In the data rows, the value 128 means zero.
Each group is a hidden curve, and its rows are points along it.
Here is the table:
[95, 138, 165, 175, 138, 138, 185, 143, 169, 127, 107, 89, 100, 58, 110, 155, 184, 126, 191, 92, 95, 174, 145, 115, 214, 36, 170, 147, 74, 162, 120, 141, 120, 150, 85, 162, 145, 99, 116]
[102, 135, 135, 156, 156, 151, 187, 155, 150, 160, 80, 135, 105, 65, 95, 160, 169, 127, 217, 96, 97, 183, 133, 95, 190, 52, 164, 167, 84, 147, 136, 144, 121, 155, 107, 142, 161, 84, 110]
[166, 129, 104, 137, 106, 87, 127, 134, 166, 80, 133, 103, 64, 64, 123, 144, 152, 123, 136, 117, 131, 96, 80, 113, 149, 87, 145, 115, 96, 94, 126, 128, 149, 94, 170, 97, 83, 112, 123]
[175, 146, 121, 163, 91, 71, 100, 75, 165, 61, 134, 88, 84, 92, 152, 122, 142, 139, 77, 137, 162, 64, 76, 129, 120, 138, 131, 58, 124, 92, 78, 108, 163, 79, 150, 124, 92, 172, 110]
[179, 143, 81, 140, 88, 88, 68, 110, 133, 85, 154, 107, 95, 134, 130, 109, 137, 131, 38, 164, 218, 40, 94, 137, 93, 182, 80, 89, 160, 102, 112, 102, 142, 73, 163, 95, 74, 151, 152]
[158, 153, 133, 175, 95, 88, 117, 76, 181, 72, 136, 71, 88, 82, 149, 118, 158, 128, 88, 134, 154, 75, 101, 119, 136, 118, 140, 70, 113, 105, 78, 117, 140, 92, 129, 135, 103, 178, 106]
[127, 119, 130, 120, 147, 141, 102, 131, 78, 165, 143, 171, 174, 218, 138, 101, 97, 130, 86, 137, 168, 121, 153, 153, 84, 177, 82, 134, 170, 121, 147, 110, 135, 133, 125, 121, 128, 125, 165]
[91, 128, 146, 171, 143, 151, 185, 147, 156, 142, 98, 111, 112, 57, 108, 163, 177, 136, 205, 99, 87, 181, 159, 107, 200, 22, 152, 141, 82, 167, 131, 146, 107, 162, 85, 150, 150, 96, 114]
[144, 115, 108, 120, 122, 106, 94, 122, 102, 128, 164, 155, 146, 182, 139, 114, 110, 137, 81, 151, 182, 79, 120, 155, 98, 191, 80, 109, 163, 108, 134, 103, 125, 105, 139, 107, 111, 129, 174]
[122, 153, 166, 143, 120, 152, 136, 88, 144, 108, 138, 90, 144, 97, 158, 127, 140, 150, 131, 134, 107, 134, 153, 122, 144, 111, 157, 117, 103, 155, 89, 139, 151, 124, 80, 163, 159, 180, 116]
[99, 161, 161, 149, 118, 166, 156, 84, 129, 123, 130, 115, 145, 135, 162, 131, 114, 135, 122, 130, 130, 154, 177, 122, 118, 135, 130, 119, 120, 187, 116, 136, 132, 155, 65, 180, 175, 165, 121]
[83, 118, 113, 99, 151, 181, 120, 143, 66, 183, 118, 174, 187, 194, 138, 117, 68, 135, 127, 135, 143, 162, 164, 142, 97, 170, 89, 158, 163, 133, 149, 127, 104, 144, 107, 138, 157, 113, 130]
[147, 146, 146, 169, 91, 96, 137, 80, 190, 75, 136, 68, 77, 84, 153, 130, 167, 138, 103, 117, 136, 97, 111, 128, 128, 111, 152, 84, 103, 106, 95, 119, 148, 104, 114, 142, 115, 170, 113]
[110, 142, 155, 159, 117, 147, 147, 106, 159, 115, 113, 103, 126, 98, 134, 133, 150, 138, 131, 134, 122, 134, 148, 117, 155, 109, 153, 114, 110, 145, 86, 151, 119, 136, 98, 153, 141, 159, 102]
[105, 156, 173, 159, 115, 160, 150, 72, 142, 112, 134, 111, 148, 115, 166, 137, 130, 134, 140, 153, 122, 124, 169, 128, 124, 104, 147, 97, 132, 165, 88, 123, 130, 140, 72, 167, 180, 178, 103]
[99, 153, 182, 151, 130, 165, 143, 84, 126, 127, 141, 96, 162, 145, 145, 115, 128, 135, 124, 148, 135, 130, 183, 130, 112, 134, 111, 125, 135, 182, 120, 125, 130, 147, 85, 168, 167, 168, 137]
[148, 125, 99, 171, 126, 77, 149, 134, 171, 91, 109, 107, 75, 67, 110, 154, 189, 141, 138, 128, 139, 105, 95, 117, 162, 73, 138, 122, 104, 118, 127, 118, 136, 106, 142, 118, 111, 113, 125]
[109, 115, 100, 122, 146, 132, 152, 172, 132, 153, 97, 130, 119, 83, 94, 148, 135, 115, 181, 103, 75, 159, 122, 115, 161, 76, 152, 179, 106, 125, 154, 133, 104, 151, 142, 131, 141, 63, 99]
[62, 125, 165, 194, 194, 144, 198, 146, 89, 178, 145, 157, 166, 175, 148, 164, 166, 166, 168, 106, 131, 172, 199, 128, 160, 98, 83, 164, 98, 176, 142, 127, 112, 182, 9, 162, 174, 70, 190]
[116, 129, 122, 113, 132, 155, 124, 146, 89, 171, 134, 168, 171, 220, 141, 118, 81, 131, 109, 135, 134, 148, 176, 142, 86, 192, 98, 150, 175, 133, 156, 125, 119, 155, 97, 127, 157, 112, 157]
[172, 133, 94, 130, 105, 69, 77, 105, 139, 88, 153, 135, 115, 161, 155, 117, 109, 133, 49, 146, 183, 56, 101, 155, 101, 194, 78, 95, 163, 94, 126, 102, 158, 97, 149, 89, 86, 135, 156]
[57, 121, 154, 168, 180, 140, 174, 144, 84, 193, 126, 155, 160, 174, 146, 141, 162, 144, 170, 113, 139, 170, 183, 136, 153, 83, 91, 164, 124, 172, 138, 118, 116, 182, 36, 160, 180, 82, 174]
[88, 133, 156, 167, 151, 137, 170, 132, 99, 163, 132, 132, 140, 160, 130, 147, 147, 140, 135, 123, 122, 159, 172, 150, 150, 108, 120, 152, 117, 159, 132, 121, 118, 167, 59, 152, 168, 92, 152]
[151, 123, 95, 139, 110, 77, 69, 118, 127, 112, 155, 133, 128, 182, 145, 115, 121, 143, 59, 159, 188, 64, 105, 144, 92, 185, 86, 90, 158, 103, 137, 94, 143, 113, 142, 98, 90, 136, 169]
[138, 119, 123, 55, 120, 155, 79, 125, 102, 137, 133, 154, 168, 164, 135, 84, 60, 114, 102, 165, 122, 125, 133, 141, 77, 206, 115, 126, 179, 114, 132, 139, 128, 109, 182, 109, 121, 148, 110]
[211, 117, 62, 61, 88, 96, 57, 130, 159, 68, 112, 142, 52, 65, 101, 117, 105, 99, 90, 132, 121, 66, 40, 115, 108, 136, 157, 97, 131, 53, 140, 131, 150, 73, 255, 60, 48, 151, 85]
[109, 125, 132, 132, 145, 138, 173, 181, 134, 151, 100, 141, 112, 76, 97, 162, 138, 113, 189, 112, 78, 176, 132, 99, 178, 67, 168, 171, 86, 134, 139, 150, 110, 157, 144, 130, 150, 81, 104]
[155, 124, 123, 118, 123, 93, 93, 128, 108, 113, 170, 134, 130, 200, 164, 104, 107, 136, 69, 151, 185, 90, 128, 145, 81, 194, 84, 117, 152, 108, 136, 120, 141, 126, 136, 100, 111, 132, 180]
[123, 133, 146, 139, 134, 137, 147, 127, 110, 136, 119, 116, 126, 133, 123, 130, 143, 125, 137, 130, 114, 135, 161, 126, 144, 120, 128, 137, 121, 140, 140, 132, 121, 144, 105, 139, 155, 135, 131]
[108, 155, 163, 140, 124, 151, 144, 88, 139, 117, 148, 94, 142, 104, 144, 136, 139, 144, 127, 137, 132, 136, 161, 117, 129, 111, 146, 89, 102, 162, 99, 142, 138, 145, 79, 172, 159, 180, 112]
[180, 134, 95, 112, 105, 85, 93, 137, 176, 63, 123, 110, 53, 61, 103, 132, 151, 121, 110, 110, 122, 76, 41, 108, 139, 100, 164, 109, 101, 81, 126, 141, 147, 89, 213, 88, 75, 120, 125]
[111, 122, 109, 139, 153, 142, 158, 166, 131, 153, 87, 146, 108, 98, 97, 166, 153, 109, 191, 107, 75, 179, 141, 116, 169, 70, 160, 177, 102, 127, 154, 146, 95, 159, 132, 119, 140, 68, 110]
[52, 104, 165, 214, 183, 111, 190, 137, 92, 165, 145, 129, 138, 139, 137, 171, 182, 155, 164, 99, 144, 156, 193, 129, 187, 67, 91, 156, 77, 174, 123, 128, 107, 173, 29, 159, 161, 74, 190]
[189, 138, 98, 124, 85, 64, 79, 90, 148, 74, 142, 111, 94, 130, 156, 102, 131, 127, 55, 149, 194, 29, 82, 145, 83, 154, 94, 60, 142, 91, 104, 95, 147, 67, 155, 93, 87, 165, 133]
[54, 115, 150, 175, 196, 136, 187, 157, 87, 182, 144, 147, 167, 183, 135, 147, 166, 160, 149, 115, 143, 165, 190, 125, 158, 97, 90, 162, 119, 182, 150, 127, 127, 172, 28, 145, 169, 75, 195]
[217, 123, 55, 36, 85, 99, 46, 146, 150, 80, 111, 157, 77, 105, 104, 100, 76, 87, 88, 127, 118, 68, 23, 111, 82, 157, 167, 96, 158, 27, 155, 132, 151, 68, 255, 66, 50, 148, 82]
[116, 127, 146, 153, 151, 137, 140, 143, 113, 155, 123, 143, 137, 147, 127, 142, 142, 136, 136, 125, 122, 150, 145, 135, 134, 111, 138, 136, 119, 157, 125, 136, 117, 158, 76, 146, 162, 108, 158]
[72, 118, 149, 164, 169, 135, 176, 136, 92, 159, 124, 136, 177, 176, 141, 153, 159, 136, 158, 129, 121, 138, 170, 132, 154, 112, 101, 168, 131, 169, 136, 122, 119, 162, 44, 150, 174, 74, 174]
[108, 151, 158, 181, 142, 128, 190, 127, 167, 109, 102, 95, 93, 52, 142, 168, 171, 147, 188, 88, 92, 162, 140, 108, 197, 27, 177, 133, 87, 168, 87, 154, 121, 150, 70, 165, 169, 124, 108]
[100, 125, 125, 83, 150, 180, 126, 128, 81, 171, 151, 173, 192, 193, 149, 124, 69, 129, 128, 138, 137, 155, 157, 151, 95, 174, 108, 166, 171, 131, 145, 130, 111, 146, 112, 141, 159, 122, 142]
[115, 119, 133, 91, 127, 167, 106, 111, 101, 139, 141, 149, 171, 194, 148, 86, 59, 125, 113, 136, 119, 138, 144, 142, 84, 182, 106, 135, 167, 133, 130, 120, 122, 121, 131, 146, 133, 163, 113]
[120, 153, 183, 151, 114, 152, 138, 95, 150, 131, 132, 95, 142, 123, 133, 128, 150, 127, 119, 139, 138, 142, 163, 127, 136, 121, 137, 103, 113, 175, 93, 120, 138, 134, 82, 157, 166, 187, 117]
[114, 113, 131, 78, 131, 160, 121, 153, 95, 170, 103, 169, 171, 150, 116, 122, 75, 122, 146, 133, 90, 167, 133, 131, 101, 145, 135, 156, 155, 125, 136, 130, 111, 141, 148, 118, 143, 116, 114]
[112, 131, 142, 179, 148, 73, 165, 132, 138, 108, 148, 94, 93, 92, 132, 168, 185, 155, 146, 106, 132, 117, 132, 132, 180, 69, 119, 130, 88, 129, 118, 122, 132, 144, 97, 134, 119, 108, 162]
[126, 129, 132, 137, 154, 145, 171, 184, 137, 145, 87, 132, 119, 80, 84, 167, 172, 114, 200, 104, 92, 183, 149, 105, 180, 62, 161, 178, 74, 141, 145, 148, 124, 157, 122, 131, 154, 82, 119]
[120, 131, 110, 91, 129, 172, 90, 127, 94, 164, 127, 154, 163, 180, 136, 108, 56, 107, 114, 146, 128, 138, 137, 138, 67, 190, 112, 148, 175, 117, 139, 136, 113, 124, 142, 128, 142, 146, 126]
[182, 142, 109, 150, 89, 71, 89, 79, 157, 64, 139, 81, 76, 98, 166, 133, 149, 131, 56, 147, 172, 39, 93, 137, 118, 155, 134, 61, 122, 93, 90, 90, 142, 71, 141, 119, 88, 171, 119]
[98, 121, 120, 100, 151, 192, 121, 150, 86, 173, 130, 175, 178, 176, 128, 119, 67, 116, 133, 136, 103, 174, 158, 148, 99, 176, 120, 158, 168, 137, 153, 133, 109, 146, 121, 144, 152, 114, 127]
[238, 126, 51, 57, 59, 84, 56, 155, 149, 90, 113, 130, 70, 77, 67, 105, 115, 87, 105, 149, 130, 59, 32, 111, 86, 159, 137, 92, 146, 46, 154, 125, 132, 60, 255, 44, 47, 157, 88]
[121, 150, 139, 157, 119, 151, 153, 105, 143, 107, 117, 116, 108, 101, 133, 142, 142, 124, 125, 134, 123, 134, 137, 125, 152, 105, 130, 129, 125, 144, 109, 132, 140, 136, 110, 151, 142, 150, 105]
[213, 125, 57, 27, 82, 109, 45, 146, 153, 74, 117, 156, 95, 110, 91, 103, 76, 78, 84, 158, 112, 91, 44, 127, 71, 184, 145, 98, 179, 36, 165, 135, 132, 80, 255, 56, 62, 148, 84]
[194, 111, 82, 25, 87, 137, 65, 141, 96, 99, 127, 149, 136, 130, 99, 94, 59, 92, 97, 145, 114, 110, 70, 107, 69, 214, 137, 141, 190, 58, 153, 140, 134, 96, 255, 89, 76, 149, 89]
[129, 111, 113, 74, 138, 151, 113, 158, 101, 157, 119, 153, 152, 143, 110, 127, 86, 107, 158, 105, 93, 163, 131, 120, 122, 151, 141, 149, 145, 122, 152, 145, 112, 132, 166, 108, 132, 106, 114]
[111, 144, 147, 155, 142, 113, 126, 113, 140, 127, 141, 112, 128, 122, 132, 118, 124, 130, 141, 132, 114, 145, 139, 141, 146, 113, 148, 114, 122, 145, 109, 127, 117, 135, 89, 146, 135, 153, 108]
[184, 138, 111, 147, 74, 70, 81, 81, 181, 61, 149, 93, 76, 105, 145, 120, 147, 113, 62, 152, 186, 27, 95, 149, 111, 171, 103, 62, 119, 92, 104, 96, 155, 77, 151, 94, 95, 172, 143]
[127, 111, 134, 72, 132, 170, 115, 141, 73, 182, 106, 165, 159, 175, 107, 108, 90, 120, 168, 124, 105, 171, 140, 115, 94, 148, 134, 167, 162, 133, 145, 147, 128, 140, 151, 132, 152, 111, 130]
[107, 109, 107, 99, 146, 143, 150, 165, 136, 159, 117, 145, 125, 118, 86, 140, 131, 121, 181, 107, 80, 174, 123, 104, 145, 91, 158, 186, 110, 120, 155, 141, 107, 151, 156, 129, 138, 92, 114]
[140, 118, 119, 167, 127, 87, 151, 137, 170, 96, 130, 110, 72, 92, 123, 144, 191, 150, 135, 122, 129, 113, 105, 124, 165, 64, 147, 104, 95, 119, 120, 109, 144, 122, 127, 133, 114, 109, 132]
[171, 143, 128, 143, 89, 73, 88, 73, 166, 61, 150, 80, 89, 101, 160, 107, 146, 158, 68, 134, 183, 53, 86, 134, 125, 153, 135, 70, 112, 98, 98, 109, 160, 87, 153, 124, 108, 180, 120]
[184, 140, 100, 133, 78, 55, 74, 89, 149, 66, 159, 97, 100, 113, 162, 110, 136, 135, 42, 151, 184, 50, 85, 133, 94, 160, 97, 59, 122, 106, 94, 96, 152, 70, 152, 103, 80, 184, 125]
[106, 111, 121, 86, 146, 179, 119, 135, 77, 172, 119, 165, 185, 172, 137, 114, 88, 114, 149, 131, 113, 157, 153, 149, 95, 173, 116, 173, 159, 140, 142, 137, 106, 141, 123, 132, 150, 119, 137]
[211, 118, 54, 29, 85, 118, 56, 137, 141, 97, 132, 151, 98, 117, 99, 100, 58, 84, 80, 151, 117, 101, 54, 135, 60, 196, 143, 124, 191, 58, 168, 128, 124, 88, 255, 74, 74, 144, 92]
[127, 129, 113, 69, 141, 164, 128, 160, 109, 152, 108, 146, 135, 139, 112, 120, 89, 103, 154, 115, 98, 162, 119, 116, 102, 164, 144, 159, 159, 126, 155, 154, 122, 141, 162, 125, 133, 105, 115]
[114, 135, 143, 160, 159, 136, 172, 155, 155, 152, 108, 131, 111, 65, 97, 171, 149, 127, 193, 113, 74, 180, 140, 107, 189, 49, 164, 164, 87, 129, 134, 147, 113, 167, 120, 137, 145, 77, 106]
More rows, each followed by its group:
[108, 141, 160, 128, 127, 169, 126, 96, 96, 141, 118, 127, 172, 157, 159, 124, 92, 136, 122, 137, 129, 150, 171, 150, 111, 161, 107, 135, 140, 162, 114, 125, 127, 146, 73, 165, 165, 159, 122] NQ
[195, 119, 81, 104, 90, 69, 75, 125, 169, 79, 129, 117, 51, 54, 104, 149, 145, 119, 108, 122, 125, 82, 50, 109, 147, 103, 153, 98, 106, 66, 126, 116, 137, 90, 216, 90, 65, 129, 99] NQ
[152, 121, 97, 79, 116, 153, 87, 116, 104, 136, 128, 151, 165, 168, 136, 93, 58, 112, 112, 140, 121, 133, 121, 149, 73, 208, 108, 127, 177, 110, 139, 132, 127, 124, 166, 121, 122, 149, 110] NQ
[193, 129, 83, 108, 87, 83, 81, 146, 173, 76, 124, 109, 60, 46, 90, 128, 143, 111, 107, 128, 131, 75, 46, 112, 126, 115, 144, 98, 113, 80, 136, 130, 139, 78, 255, 69, 45, 137, 104] NQ
[109, 112, 114, 105, 133, 154, 120, 129, 78, 180, 130, 159, 194, 205, 143, 97, 89, 143, 103, 138, 143, 134, 174, 143, 92, 173, 91, 145, 169, 147, 142, 120, 115, 134, 112, 124, 144, 120, 154] DC
[109, 152, 163, 183, 123, 134, 167, 109, 162, 96, 108, 81, 100, 61, 124, 145, 166, 140, 174, 97, 115, 144, 141, 109, 174, 48, 162, 101, 81, 151, 85, 131, 124, 141, 82, 169, 157, 150, 88] DC
[104, 123, 155, 194, 158, 80, 171, 144, 143, 120, 135, 108, 101, 104, 137, 163, 173, 160, 145, 108, 139, 138, 150, 129, 181, 70, 133, 109, 72, 140, 126, 113, 137, 158, 72, 131, 139, 90, 150] NQ
[113, 152, 161, 184, 135, 134, 181, 119, 177, 117, 113, 86, 115, 54, 123, 143, 188, 138, 168, 113, 103, 144, 136, 105, 190, 47, 165, 112, 83, 163, 85, 146, 126, 123, 72, 182, 156, 124, 105] DC
[67, 121, 164, 155, 176, 132, 173, 140, 101, 157, 135, 151, 139, 162, 147, 153, 134, 132, 156, 113, 111, 172, 175, 138, 158, 107, 119, 163, 128, 161, 128, 128, 120, 177, 35, 142, 163, 85, 149] NQ
[191, 128, 78, 142, 93, 65, 94, 100, 136, 101, 141, 126, 106, 138, 151, 116, 124, 144, 30, 149, 203, 49, 99, 150, 95, 180, 81, 68, 149, 99, 121, 107, 156, 90, 154, 98, 80, 158, 155] DC
[225, 114, 57, 49, 92, 104, 35, 147, 137, 82, 122, 133, 87, 105, 89, 104, 81, 90, 95, 150, 119, 85, 28, 121, 77, 171, 150, 108, 160, 36, 152, 134, 142, 76, 255, 54, 52, 150, 85] NQ
[151, 113, 104, 131, 124, 78, 76, 124, 116, 89, 164, 134, 126, 175, 141, 114, 118, 142, 57, 136, 180, 80, 104, 145, 89, 194, 75, 101, 162, 102, 129, 109, 154, 106, 145, 98, 88, 147, 164] DC
[125, 111, 113, 127, 126, 104, 102, 146, 86, 149, 161, 152, 141, 200, 130, 107, 110, 140, 80, 156, 178, 112, 127, 149, 81, 201, 71, 115, 168, 116, 129, 108, 118, 114, 138, 115, 116, 127, 168] DC
[89, 145, 157, 185, 139, 148, 212, 135, 154, 119, 98, 98, 99, 60, 125, 156, 174, 119, 186, 98, 96, 159, 144, 107, 206, 34, 173, 149, 67, 178, 101, 146, 125, 153, 85, 163, 174, 102, 96] DC
[106, 113, 125, 96, 131, 158, 105, 135, 82, 165, 142, 151, 183, 212, 129, 113, 103, 135, 96, 140, 151, 128, 154, 143, 96, 180, 95, 144, 154, 128, 152, 120, 124, 142, 119, 115, 142, 114, 162] DC
[131, 117, 108, 113, 140, 128, 87, 126, 107, 157, 156, 166, 153, 207, 141, 89, 104, 130, 83, 155, 185, 114, 156, 144, 92, 194, 82, 121, 173, 120, 142, 112, 127, 124, 120, 104, 125, 126, 169] DC
[122, 116, 130, 76, 139, 185, 112, 136, 87, 163, 122, 182, 174, 164, 125, 107, 78, 124, 156, 130, 107, 177, 137, 137, 107, 161, 127, 171, 155, 126, 149, 139, 119, 143, 138, 135, 133, 129, 126] DC
[119, 114, 129, 73, 129, 174, 118, 158, 91, 153, 120, 165, 156, 153, 114, 120, 85, 110, 146, 121, 89, 166, 113, 126, 96, 169, 140, 156, 153, 122, 167, 160, 120, 144, 153, 111, 149, 106, 125] DC
[120, 146, 151, 190, 129, 126, 175, 107, 170, 93, 111, 95, 97, 57, 121, 148, 174, 124, 157, 114, 123, 136, 132, 111, 178, 62, 165, 113, 78, 165, 93, 142, 114, 130, 81, 153, 146, 148, 101] DC
[123, 118, 108, 86, 138, 158, 133, 155, 114, 155, 114, 146, 126, 129, 87, 128, 111, 88, 169, 114, 104, 180, 115, 120, 112, 131, 142, 167, 138, 130, 159, 131, 118, 129, 174, 102, 129, 104, 126] DC
[93, 135, 148, 166, 152, 147, 193, 152, 155, 154, 90, 111, 92, 51, 88, 156, 199, 121, 212, 100, 81, 185, 154, 107, 204, 48, 171, 180, 77, 165, 134, 142, 105, 169, 89, 153, 159, 94, 115] DC
[58, 120, 155, 211, 194, 135, 201, 148, 99, 177, 131, 137, 162, 156, 128, 164, 182, 165, 175, 112, 144, 157, 185, 128, 185, 83, 101, 151, 108, 188, 127, 110, 112, 176, 16, 144, 173, 68, 186] NQ
[159, 142, 137, 153, 88, 90, 103, 89, 169, 69, 141, 76, 78, 79, 148, 123, 153, 129, 80, 118, 162, 66, 99, 123, 132, 124, 132, 66, 103, 118, 98, 112, 159, 79, 139, 132, 93, 181, 113] DC
[92, 130, 149, 156, 156, 138, 191, 168, 160, 144, 88, 118, 98, 78, 94, 150, 167, 136, 204, 95, 85, 184, 131, 85, 192, 48, 162, 164, 81, 152, 147, 159, 118, 161, 96, 160, 142, 86, 108] DC
[114, 136, 155, 149, 143, 139, 146, 124, 126, 137, 124, 123, 131, 143, 116, 146, 148, 132, 141, 130, 129, 147, 159, 124, 145, 118, 145, 133, 107, 150, 151, 128, 126, 158, 90, 145, 158, 111, 153] NQ
[176, 105, 94, 46, 99, 154, 64, 126, 121, 141, 130, 168, 151, 166, 107, 100, 71, 103, 93, 160, 132, 117, 90, 126, 76, 200, 135, 137, 186, 88, 152, 117, 122, 105, 231, 102, 106, 158, 99] NQ
[97, 143, 154, 183, 148, 144, 199, 134, 163, 135, 91, 106, 103, 39, 124, 152, 181, 132, 185, 107, 77, 170, 133, 107, 206, 33, 164, 153, 74, 163, 104, 151, 111, 156, 69, 172, 150, 100, 102] DC
[183, 121, 108, 140, 84, 63, 79, 78, 145, 78, 158, 104, 96, 137, 146, 108, 141, 145, 41, 146, 193, 37, 87, 134, 93, 165, 90, 73, 129, 91, 116, 98, 163, 74, 169, 101, 68, 159, 162] DC
[126, 158, 158, 147, 115, 150, 144, 95, 153, 113, 139, 100, 127, 93, 145, 128, 146, 128, 131, 137, 118, 130, 143, 130, 134, 110, 145, 109, 120, 156, 100, 139, 136, 125, 87, 152, 152, 176, 107] NQ
[128, 106, 109, 89, 148, 142, 125, 168, 128, 154, 86, 164, 137, 121, 86, 128, 120, 109, 183, 102, 87, 163, 104, 116, 142, 103, 154, 163, 120, 130, 146, 145, 106, 142, 157, 100, 135, 90, 102] DC
[130, 147, 146, 126, 138, 131, 148, 119, 136, 129, 138, 125, 127, 128, 141, 121, 148, 124, 136, 122, 115, 142, 146, 130, 132, 116, 140, 140, 106, 146, 126, 133, 137, 135, 96, 137, 144, 134, 132] NQ
[123, 131, 168, 193, 111, 120, 157, 91, 180, 88, 132, 67, 87, 67, 137, 141, 182, 140, 135, 113, 129, 112, 130, 118, 141, 87, 155, 94, 66, 145, 92, 131, 130, 123, 98, 145, 138, 165, 110] DC
[168, 117, 105, 42, 112, 161, 73, 119, 100, 140, 128, 158, 164, 161, 122, 100, 65, 105, 100, 159, 123, 123, 106, 133, 63, 200, 124, 138, 179, 88, 157, 128, 128, 112, 213, 104, 107, 139, 124] NQ
[190, 106, 60, 33, 90, 140, 49, 141, 120, 115, 132, 170, 128, 125, 99, 104, 60, 82, 91, 148, 118, 96, 59, 114, 66, 199, 123, 130, 201, 60, 147, 125, 123, 91, 255, 66, 87, 139, 91] NQ
[115, 147, 159, 143, 114, 141, 136, 104, 157, 107, 113, 110, 132, 101, 149, 133, 130, 128, 145, 139, 109, 145, 147, 115, 139, 107, 158, 102, 121, 134, 101, 133, 124, 123, 96, 167, 134, 148, 94] NQ
[213, 129, 66, 71, 82, 85, 83, 141, 161, 62, 109, 127, 46, 55, 101, 127, 120, 108, 104, 134, 123, 86, 24, 115, 111, 130, 145, 92, 141, 48, 139, 137, 138, 81, 255, 75, 53, 145, 83] NQ
[119, 145, 130, 105, 129, 167, 114, 109, 103, 166, 124, 155, 169, 171, 144, 107, 75, 121, 121, 134, 141, 140, 174, 147, 106, 184, 107, 133, 156, 144, 123, 123, 122, 138, 106, 141, 155, 154, 133] NQ
[77, 124, 155, 209, 180, 124, 196, 155, 117, 168, 151, 119, 141, 145, 122, 166, 197, 159, 157, 106, 151, 153, 187, 119, 187, 74, 88, 145, 70, 186, 133, 121, 124, 162, 28, 150, 149, 86, 196] NQ
[122, 136, 170, 178, 119, 109, 165, 82, 184, 74, 134, 68, 103, 50, 150, 145, 157, 132, 143, 122, 117, 118, 131, 113, 171, 63, 166, 85, 72, 126, 85, 131, 136, 121, 86, 172, 135, 150, 94] DC
[77, 113, 145, 199, 165, 88, 175, 133, 137, 151, 123, 141, 125, 123, 128, 148, 184, 169, 167, 111, 139, 146, 164, 140, 178, 73, 113, 123, 91, 170, 118, 110, 116, 168, 34, 133, 159, 94, 181] NQ
[98, 116, 116, 80, 142, 160, 122, 141, 84, 171, 144, 157, 187, 203, 145, 105, 82, 133, 111, 140, 124, 158, 167, 140, 89, 171, 100, 158, 160, 128, 150, 131, 107, 149, 97, 132, 162, 115, 147] DC
[171, 124, 94, 127, 106, 73, 75, 108, 135, 94, 164, 142, 115, 165, 150, 113, 109, 143, 41, 159, 190, 56, 91, 136, 69, 185, 79, 88, 151, 85, 123, 104, 149, 100, 153, 94, 77, 160, 161] DC
[63, 120, 159, 202, 184, 121, 183, 151, 113, 150, 146, 113, 127, 136, 132, 148, 180, 163, 157, 123, 134, 137, 165, 122, 182, 86, 110, 143, 91, 181, 122, 115, 126, 157, 31, 164, 150, 85, 171] NQ
[104, 119, 151, 120, 145, 162, 111, 108, 102, 150, 129, 152, 183, 177, 162, 123, 70, 132, 113, 124, 129, 146, 164, 156, 97, 162, 108, 133, 147, 152, 123, 131, 120, 130, 90, 154, 144, 154, 118] NQ
[55, 119, 170, 201, 185, 139, 196, 158, 85, 191, 135, 138, 171, 185, 149, 167, 162, 162, 158, 105, 135, 175, 181, 137, 168, 89, 99, 168, 110, 181, 134, 132, 127, 179, 20, 151, 177, 69, 199] NQ
[103, 114, 129, 82, 137, 181, 104, 138, 90, 165, 124, 149, 185, 177, 121, 111, 75, 122, 150, 125, 101, 175, 143, 134, 98, 181, 116, 179, 154, 139, 147, 136, 116, 151, 131, 138, 148, 121, 116] DC
[101, 126, 134, 92, 144, 174, 121, 145, 77, 176, 139, 177, 186, 185, 132, 101, 66, 122, 133, 128, 116, 177, 156, 138, 102, 178, 111, 156, 159, 141, 153, 138, 116, 156, 107, 146, 152, 122, 140] DC
[101, 137, 170, 151, 131, 170, 131, 70, 122, 131, 141, 123, 157, 153, 151, 113, 114, 126, 112, 124, 136, 133, 174, 145, 118, 152, 129, 119, 139, 174, 110, 126, 125, 146, 74, 151, 174, 156, 136] NQ
[133, 136, 149, 188, 112, 106, 143, 88, 181, 74, 141, 78, 109, 62, 152, 136, 171, 143, 120, 125, 141, 92, 111, 118, 155, 86, 154, 77, 83, 129, 85, 118, 128, 110, 109, 149, 118, 171, 91] DC
[109, 99, 110, 102, 140, 145, 136, 172, 122, 160, 107, 153, 125, 108, 91, 136, 126, 101, 179, 120, 83, 159, 112, 110, 149, 90, 149, 153, 116, 127, 135, 140, 101, 140, 159, 116, 136, 84, 122] DC
[123, 114, 105, 79, 136, 153, 115, 150, 109, 150, 108, 154, 142, 130, 93, 130, 106, 98, 173, 115, 94, 169, 126, 114, 124, 118, 152, 156, 125, 121, 168, 152, 110, 141, 164, 95, 135, 100, 118] DC
[104, 117, 127, 101, 143, 177, 126, 133, 78, 169, 150, 173, 200, 188, 123, 102, 84, 122, 135, 126, 122, 153, 155, 147, 104, 189, 100, 153, 163, 148, 142, 135, 117, 149, 117, 130, 153, 119, 147] DC
